Each named turn below is shown by a few rows before and after it. Which turns, in which order, take the first row of each later pair to the second? The first pair is answered.
kave:
[  0   6   2   1  15   2  -4  16  -6 -12  19   5] -> [  2   4   2   5  15   4  -4  17  -6 -10  18   5]
[-10  -1  -4  -2   0   0   4  15   1   5   1   4] -> [-10   0  -4  -2   0  -2   6  13   5   3   1   3]
[ 9 -6  0  8 -2 10 -5 -1 -2 -2  1  2] -> [ 8 -3 -1 12  1 10 -4 -1  3  1  0  0]
Kat:
[  5  -5   6  -3  -8   8   1  -1 -10  -6  -4   2] -> [  2  -3   8  -8  -9   7   4   0 -10  -4  -6   2]
[-1 -7 -7 12  3 -5 -8 12 10  5  3 -8] -> [ -7  -3  -7   6  -1 -13  -5  -5  13  -5   5 -14]
[ 2 -3 -3  5 -7  8  4 -2 -4 13 -9 -8] -> [ 6 -3 -2  6 -8  6  1 -9 -4  5 -6 -8]
tamo:
[-4  3  1 -4 -3 -8  2 -9  3 -4  1 -3] -> [ 0 -3  6 -6 -2  2 -5 10 -6  0  2  7]
[ 0  1 -3 -7  3 -3 -3  7  5 -3  3  4] -> [-3  2 -4 -6  3 -5 -2  1  7 -3  3  3]
[ 3  7 -3 -9  2 -6 -4  2  4 -4  4  0] -> [  4   4  -3 -10   3  -4  -5   8   2  -2   4   2]
[ 0  3 -1  2  0  0  7 -2  1  2 -2 -1] -> [ 3  0  3 -1 -2  2  3 -1 -3 -3 -1  2]
Now pairs of rows:
(2 to 3 turns a pair)
[-13  -4   1 -17   1  -7   1  15  -2  -3   3   6] -> [  8 -14  -2   2   5   3  -9  13  -4  -7   9   8]
Kat then kave
[  4  12 -13   6  12  -4  -6  -9  11  -4  13  -9] -> [  4   7 -10   4  17   1 -11  15   8   5  12   1]
Kat then kave then Kat
[  2  -9   9   8  -8  16   2   3 -13   5  -9  -1] -> [ -5  -4   8   5 -11  14   7  -5 -11   6 -12  -6]
Kat then kave then Kat
[-14  -5   5  -3 -13  -1   7 -16 -10  -9  -4  -4] -> [-19  -7   6  -5 -11   2   9   3 -10   5  -9   0]
Kat then Kat then Kat
[-12   2   8  -8  -5  -6   8   1   3   5  -8  -5] -> [-4 -3  6  2  0  3  2 17  1 11 -6  1]
Kat then Kat then Kat
[ 17  -1  -5   4  12   1  -8  -2   0 -12  -2   6] -> [  8   5  -3  -7   5  -7  -2 -15   2 -17  -5   1]
Kat then Kat then Kat
[ -8   3  -1 -13   2  -1  -1  10  -6  -7   1   4] -> [  1   2  -4  -4   2  -3  -5  -5  -3 -18   7   0]
Kat then tamo then tamo
[  1  -2  -2   2   4  -6   0 -20  10   2   4 -17] -> [ -3  -2  -6   7  10  -3   4  -2  13  17  -1 -12]
tamo then tamo
[  4 -13   8   1 -14  11   4   5 -22  16 -12  -3] -> [ -3  -9   9  -8 -20   4  10  -2 -21  14 -14  -7]
Kat then Kat
[-15  11 -12  -8   7 -14   8  -6  16   4   4  -7] -> [ -6  -4   6 -27  -2  -1  -3   9  -9  -7   4   9]
tamo then Kat
[  3   6  -3  -2   5 -11   3  -5   3  -5   3  -3] -> [ 5  5 -6  5  9 -7  0  2  5  1  2 -2]
tamo then tamo then Kat
[-12  -2  10 -16 -12   8   8   1 -15   5 -10  -4] -> [  0  -7  11  -8 -15  12   4 -12 -18  -4  -5  -5]
Kat then Kat then kave
[-8  5  0  8  3 -3  5  4  1 16 -2 -8] -> [ -7   9   0   4   1  -8   5  -7   2  10   2 -12]
Kat then Kat
[-14   4  -7 -16  -1  -8  -3   8  -7  10  11   4] -> [  0   2  -8 -10  -4  -7 -11 -10  -8  -8  19   2]
tamo then Kat then Kat
[  0  -3  17 -13  -9   9  -2 -16  -9  -3  -9  11] -> [ -4   3  14 -12  -8   3   2 -26  -1  -6  -7   6]
tamo then kave then tamo
[  4  -2   0  -4  -6   0  -6  -8  -4 -15   2   2] -> [ -2   7  -6  -1  -3  -7   3 -13   6  -8   1  -6]
tamo then tamo
[-3  2 -8 -7  8 -7  4 15  2  3  2  6] -> [  6  -3  -4 -10   2  -7  -2   2  -4 -15   7   7]
tamo then tamo then Kat
[12 -1 -5 16  9  1 -5  5  9  0  5  1] -> [-9  6 -5  0  7 -7  8  9 11 10 -5 -1]
Kat then tamo then tamo
[ 8 -3  7 -4 -1  2 -6  4 -8 -5  1  6] -> [ 4 -3  7 -6 -2  2 -4 10 -8 -2 -1  7]
Kat then Kat
[  4  -3  13  -4  -5   4  -6   5  -6 -10 -13   5] -> [ 11   2   0  16   4   2  -6   7   5  -2 -11   2]
tamo then kave then Kat
[13 -3 -3 18  3  4 -9  2 -1  1  5  3] -> [  2  -6   9  -9  -7   4  -6   8 -13  -2  -1   9]
Kat then tamo
[-16   5  -4  -5   2 -10   9  -3  10   5  -7  -4] -> [ -4   4  -5   2   2 -12   2 -17   9  -9   1  -6]
Kat then Kat
[ 14   5 -13   4  -4 -13  -1 -19  -1 -14  15  -9] -> [  4  12 -20  10   4 -17   8  -7  11   6   9 -12]
tamo then tamo
[11 -1 -6 22  9  3 -3 -8  3  5  2 -8] -> [11 -3 -6 22 10  5 -4 -2  2  9  2 -5]
tamo then tamo
[-4 -7  2 16 11 11  8 18  1 22 -3  1] -> [-23   4   3  -2   3  -1  19   4   5  21  -8  -7]
Kat then Kat
[ 13  -1  -8  -4   1  -5  -4 -12   2 -16   8  10] -> [ 8 -6 -3 -7  3  3 -4 18 -3  0  1 19]
Kat then tamo then Kat
[ 15  -5  -4   9  -5   8 -14   6  -2 -10  -4  10] -> [  4  -2  -2   1  -3   7  -7  21  -2   4 -11  12]
Kat then Kat
[  2   1  -3  23   1   5   9 -17   4   1   1  -9] -> [-16   9  -2   5   0  -4  18 -11   8   7  -4  -8]
Kat then kave
[  7  -7   1   4  -1  10 -10  14  -7  -5   0   4] -> [ -2  -3   5  -8 -12   4  -5  -5  -9 -15  -2  -4]
Kat then kave
[10 -6 -3 14  4  5 -5 -4 -7  1  0 -5] -> [-11   3  -1   0   2  -3   7   1  -3  14  -9  -8]
Kat then tamo then tamo
[-13  -4   4   1   0   7   8  11  -6  18 -11  -3] -> [  6  -4  -3  18   1   4   1 -20  -1  -1   2 -11]
Kat then tamo then tamo
[ -5   8  -7  -2   4  -6   5 -10   9   7   3  -5] -> [ -1   7 -10   2   9  -5   2   2  11  10   7   0]
Kat then kave
[ 7 -6  3  9 -7  5  0 -8 -5 -5  1 -3] -> [ -1  -1   3   0  -8  -1   7 -12  -4  -6  -2  -6]
Kat then Kat then Kat
[-15   7  -8  -5  -8  -7   9  -3   5  -2  -9  -4] -> [ -7   1  -2 -10 -12  -3   3  -9  -5 -14  -5  -1]
tamo then tamo then tamo
[  6  -7  12 -16  -9   7  -6   7 -14 -12   5  11] -> [  4 -10  13 -11  -8  14  -2  11 -17  -3  -1   9]
Kat then kave
[ 14  -7   7   7  -2   6 -15  12  -9  -6   3  19] -> [  1   2  11  -7 -15  -5  -4 -19  -9 -18  -2   6]
kave then Kat then kave
[ -4  12  -8   2   0 -11   0 -14   5  -2   4  -7] -> [ -5   5   3 -17  -6  -5  -6  -5 -10 -10   3   2]
tamo then Kat
[-2  3 -4 10  4  4  6  3  3 10 -7 -5] -> [  3   4  -5   8   2  -2   2 -12   4  -3   1  -6]
Kat then kave
[ 10 -10   9  -2  -7  -7 -14 -15  -4 -12   5   3] -> [ -5  -1  -1   7   8 -11  -4  14  12  19  -2   3]
tamo then kave
[ 2 -7  3  2 -4  8  0 10 -6  3 -1  5] -> [ 1 -1 -5 12  2  3  3  4  4  8 -1 -1]
tamo then Kat
[  2   2   4 -13  -3  -4  -5   0  -3  -8   5   8] -> [10  1 -5  8  7 -1 -7  8  5  2  8  8]
Kat then tamo then Kat
[-1  3  5  5  6  1  0 20  1 -3  1  3] -> [  3   5   0  13   6  -4   0   0   6 -12   6  -3]
tamo then Kat then Kat
[  3   3 -10  14   5  -3   0 -11   8   0   1  -5] -> [  8  -5   4  -4  -6   3  -6 -11  -8 -13   1   1]
Kat then tamo
[ -8   3   3 -19   4  -5  -4  29   0   2   3  12] -> [-19  14  -5 -16   7 -16   4  14  13   8   1   2]
tamo then tamo then tamo
[ 13  -4  -1   9   3   3 -12  -5   0 -12  11   3] -> [ -5  -4  10 -13  -6   7  -3  10 -11   0  -2   6]
Kat then tamo then kave
[  9 -11   2   7   5   9  -4  16  -4   5   0   9] -> [ 14 -12   5   3  -1   7  -6  -2  -8 -12   5   7]
tamo then tamo
[ 8  1 -6 19  4  0  2 -2  3  2  2 -6] -> [  7  -7   7  -2  -8   6  -2  -1 -14 -11   2   1]
Kat then tamo
[  8  -3   3  -4  -3   5  -7 -13   2 -15   0   6] -> [  0   5  -4  -1   1  -2   2 -20  13  -8  -2  -3]
tamo then tamo
[ 12  -5   7 -11  -8  -1 -12  -2  -6 -20   5   4] -> [ -9  10  -5 -10   4 -15   1  13  15   4   1   0]
tamo then kave then kave
[ 5 -7  7  3  4  5 -6  4  7  8  5  2] -> [ 3 -3  2  7  4  2 -4 -4 12  5  6 -2]
tamo then Kat then Kat
[ -1  -2   4 -15   0  -7   8   5  -4   7  -8  -1] -> [  7  -3   2  -9  -3  -8   3 -12  -4  -6   0  -4]
tamo then Kat then Kat
[ -8   4   0  -3  -9  -1  12 -21   6   3  -2  -9] -> [  4  -8  11 -12 -14  11   0 -10 -10  -7   2   3]
tamo then Kat
